Small tables with named rows and columns. After each table, cells are looked up by row and column.

zinita:
fields: mefo, zemis, gebu, fenazo, vap, fuzudi, sidid, dabodum, tadi, roto
gamasin: [-46456, 80193, -57658, -32601, 18191, 66564, 66454, -58882, -27707, -44524]
zef: [41516, -33906, -23446, 9158, 71157, -40682, -15606, 12437, 33310, -32300]
tizo: [32386, 82975, 63278, 52684, -20934, 76954, 33490, 36938, -34993, 27228]
gete: [66653, 60428, -6227, -12479, 54435, 81055, -49361, -62373, 47602, 41276]
mer: [-39993, 8649, -17713, 43873, 70439, -6090, -38264, -39240, -41577, -64530]
sukoba: [-40467, 39810, 21240, -60536, 19988, 83552, 38915, 41741, -17178, 68351]
galinot: [-58190, -40115, 43546, 48053, 54439, 74127, 66078, -37527, 68898, 66990]
kagavik: [23002, 32315, -44119, 39056, -20799, -4409, 10154, -28172, -46419, -31569]
sunabil: [-30025, 39788, -64959, -18735, 24115, -38265, 49879, -6936, -51561, 40094]
gen: [-42468, 4618, 11267, 16425, 63622, 43715, -42044, -48003, 36369, -13122]
bug: [-26219, -42742, -47287, -35150, 46798, -7870, 3221, -56312, 63906, 72811]
ribona: [34764, -16403, 65213, 56145, 38921, 69113, -59419, 71331, -19345, 60466]
tis: [78957, -56196, -12471, 62001, -51499, -30001, 23763, -44773, 20743, 7049]

What is the sidid of zef in zinita?
-15606
What is the sidid of gete in zinita?
-49361
What is the fenazo of mer in zinita?
43873
What is the roto of bug in zinita?
72811
What is the zemis of bug in zinita?
-42742
What is the zemis of tis in zinita?
-56196
What is the gebu of ribona in zinita?
65213
What is the zemis of ribona in zinita?
-16403
What is the vap of mer in zinita?
70439
What is the roto of tis in zinita?
7049
What is the dabodum of sunabil in zinita?
-6936
What is the vap of gete in zinita?
54435

sarot.csv
,seleg,nakim,mut
goruri,0.44,0.33,0.83
kivoma,0.53,0.39,0.82
libeken,0.44,0.58,0.13
bap,0.32,0.19,0.69
muru,0.67,0.19,0.68
rasu,0.38,0.31,0.75
fem,0.91,0.36,0.73
tefoga,0.39,0.16,0.72

What is the seleg of fem in sarot? 0.91
What is the mut of goruri in sarot? 0.83
What is the mut of rasu in sarot? 0.75
What is the nakim of goruri in sarot? 0.33
What is the nakim of libeken in sarot? 0.58
What is the seleg of libeken in sarot? 0.44
What is the nakim of kivoma in sarot? 0.39
What is the nakim of rasu in sarot? 0.31
What is the seleg of rasu in sarot? 0.38
What is the mut of fem in sarot? 0.73
What is the mut of libeken in sarot? 0.13
What is the mut of kivoma in sarot? 0.82
Row with the largest seleg: fem

zaluza
fields: topori, puz, nagif, mupu
lun: [-0.7, -0.8, -0.7, 0.3]
vup: [0.0, 0.4, 0.2, 0.0]
nekite: [0.6, -0.5, 0.8, 0.7]
kone: [-0.4, 0.5, -0.5, -0.2]
batutos: [0.1, -0.8, 0.3, 0.7]
lak: [0.5, 0.8, 0.1, 0.1]
bamenev: [0.2, -0.5, 0.4, 0.6]

nagif of nekite: 0.8
topori of vup: 0.0
puz of kone: 0.5
puz of batutos: -0.8
nagif of lak: 0.1
nagif of vup: 0.2
mupu of lun: 0.3
mupu of batutos: 0.7
topori of lak: 0.5
mupu of bamenev: 0.6
mupu of nekite: 0.7
puz of bamenev: -0.5
mupu of vup: 0.0
nagif of kone: -0.5
topori of kone: -0.4
puz of nekite: -0.5
nagif of batutos: 0.3

vatadeg =
         fidomab  pugasur     nav    magu  levedu
gad        13.47    -2.44  -29.96   32.21  -51.07
banu      -46.34    -5.70   -8.71  -52.35   52.99
lebapum   -49.00   -14.60  -19.48   23.01  -50.44
dit       -38.97   -33.36  -13.87  -63.43   45.24
potibad    -6.87    -8.81  -25.69   36.04  -56.17
rosipi     20.54    13.02  -14.66   14.48  -60.49
mur       -29.97   -12.13  -11.98  -61.41   57.10
sogem      32.87    12.54  -55.69  -44.43   48.20
vekud       1.32   -10.53   14.10  -63.88   34.60

vekud, magu => -63.88
gad, fidomab => 13.47
rosipi, levedu => -60.49
vekud, nav => 14.10
gad, pugasur => -2.44
mur, pugasur => -12.13
banu, fidomab => -46.34
lebapum, pugasur => -14.60
lebapum, magu => 23.01
sogem, magu => -44.43
potibad, magu => 36.04
sogem, levedu => 48.20
mur, nav => -11.98
potibad, nav => -25.69
mur, fidomab => -29.97

napevir
|  | sinimu | zel |
|---|---|---|
| bepigu | 148 | 72 |
| mipo | 196 | 176 |
| fevire | 102 | 119 |
| rozi | 209 | 183 |
| vorufen | 46 | 94 |
| tizur | 78 | 191 |
| dap | 57 | 120 |

What is the sinimu of bepigu in napevir?
148
What is the zel of tizur in napevir?
191
What is the zel of dap in napevir?
120
What is the zel of bepigu in napevir?
72
What is the zel of rozi in napevir?
183
What is the zel of vorufen in napevir?
94
What is the sinimu of vorufen in napevir?
46
What is the zel of fevire in napevir?
119
What is the zel of mipo in napevir?
176
What is the sinimu of mipo in napevir?
196
What is the sinimu of fevire in napevir?
102
What is the sinimu of tizur in napevir?
78
What is the sinimu of rozi in napevir?
209
What is the sinimu of dap in napevir?
57
Row with the largest zel: tizur

lek =
	veb	tok	lokebe	naba	muz	ran
sivav	5839	5511	6528	6748	6367	6802
zofe	5993	6420	6549	6633	5702	6543
tipabi	5666	7433	6780	6753	6584	6792
gikapug	6739	6634	7369	6941	7575	7180
kepevov	6147	6467	6134	6994	6620	6746
leketab	6857	4879	6896	7007	7554	7145
fetipag	3631	9281	3557	6018	822	4548
denil	6061	6636	6967	6880	7023	7120
sizorez	7546	5454	8550	6801	8517	8006
kez	6031	8304	6635	6783	6207	6717
fav	5462	4271	7457	6051	5555	7661
zovit	5820	4723	7466	5830	4576	7345

fav, lokebe -> 7457
leketab, ran -> 7145
kepevov, naba -> 6994
kez, tok -> 8304
kepevov, lokebe -> 6134
sivav, muz -> 6367
fetipag, veb -> 3631
leketab, lokebe -> 6896
gikapug, lokebe -> 7369
kepevov, muz -> 6620
zofe, muz -> 5702
sizorez, tok -> 5454
fav, tok -> 4271
tipabi, muz -> 6584
sizorez, muz -> 8517
sivav, tok -> 5511
fav, veb -> 5462
denil, naba -> 6880
kepevov, tok -> 6467
sizorez, veb -> 7546
Which row has the largest ran? sizorez

betebu =
,bivu,lobeda,nokav,bidiza,kudug,zefekog,nanes,ramaza
kup,176,101,198,96,204,73,79,74
begat,192,109,164,130,157,81,48,81
bikot,186,121,177,127,193,91,64,83
lemipiz,128,125,131,119,127,121,117,122
nif,176,100,200,93,204,71,81,75
zosaso,129,125,130,119,128,119,116,121
lif,183,123,184,121,207,90,72,81
nebemug,174,105,189,93,202,105,50,89
visival,184,126,180,125,207,94,70,82
tesazef,184,125,182,126,206,94,70,82
kas,180,98,202,93,200,72,85,82
nibe,171,82,177,116,205,74,81,38

ramaza of begat = 81
zefekog of nibe = 74
ramaza of bikot = 83
kudug of bikot = 193
nanes of begat = 48
nanes of lif = 72
nokav of kas = 202
zefekog of kup = 73
zefekog of kas = 72

tus
         piram    bak  fazarol    mos
pom      54501  45882    45811  55117
lumov    11223  46649    51511  52771
basi     48154  46366    49362  53558
zap      69876  46102    47304  54509
mupa     44476  46485    50188  53216
nopuluz  75385  47108    54583  51496
ner      49090  45772    45075  55330

fazarol of zap: 47304
bak of zap: 46102
bak of mupa: 46485
mos of ner: 55330
bak of basi: 46366
piram of basi: 48154
mos of lumov: 52771
fazarol of lumov: 51511
fazarol of basi: 49362
mos of zap: 54509
Which row has the largest piram? nopuluz

Table zogapiv
	pum	gumeb	ramiku	mopip	biletas	nat	gefu	dineku	dud	kagolo
nanor	115	145	114	124	191	96	104	110	173	160
ler	205	200	73	185	116	230	127	214	58	235
lol	95	68	180	68	164	100	105	87	219	148
gizile	219	242	104	209	117	168	128	168	78	219

pum of lol: 95
nat of lol: 100
gefu of ler: 127
mopip of ler: 185
biletas of ler: 116
pum of nanor: 115
dud of gizile: 78
nat of nanor: 96
gefu of nanor: 104
dineku of gizile: 168
ramiku of lol: 180
kagolo of ler: 235
nat of gizile: 168
pum of gizile: 219
gumeb of lol: 68

kulok:
fields: pegini, ros, govapal, tufi, difa, kig, lukanep, legu
pok: [2.8, 3.7, 2.0, 2.1, 3.4, 2.0, 6.0, 2.0]
simep: [8.4, 2.1, 3.2, 2.0, 2.0, 3.0, 2.0, 9.6]
dek: [5.7, 2.4, 2.9, 5.4, 3.0, 4.2, 2.5, 2.2]
medofun: [1.9, 2.2, 2.1, 3.0, 3.8, 6.0, 3.0, 2.0]
dovebo: [1.9, 2.1, 2.0, 2.0, 5.9, 5.2, 4.8, 2.0]
mot: [2.0, 2.4, 2.0, 2.1, 6.6, 4.0, 5.5, 2.1]
binoz: [2.1, 2.1, 2.0, 3.2, 3.9, 4.8, 3.6, 2.4]
kozapav: [2.0, 2.1, 2.1, 2.0, 3.6, 6.8, 2.7, 2.0]

What is the pegini of dek in kulok?
5.7
What is the ros of dovebo in kulok?
2.1
What is the difa of mot in kulok?
6.6
What is the govapal of dek in kulok?
2.9
What is the lukanep of dek in kulok?
2.5
What is the ros of simep in kulok?
2.1
What is the lukanep of simep in kulok?
2.0
What is the tufi of dek in kulok?
5.4
What is the kig of pok in kulok?
2.0
What is the legu of kozapav in kulok?
2.0
What is the tufi of simep in kulok?
2.0
What is the legu of pok in kulok?
2.0
What is the kig of dovebo in kulok?
5.2
What is the legu of binoz in kulok?
2.4
What is the govapal of mot in kulok?
2.0
What is the govapal of simep in kulok?
3.2
What is the legu of dek in kulok?
2.2
What is the ros of pok in kulok?
3.7
Which row has the largest legu? simep

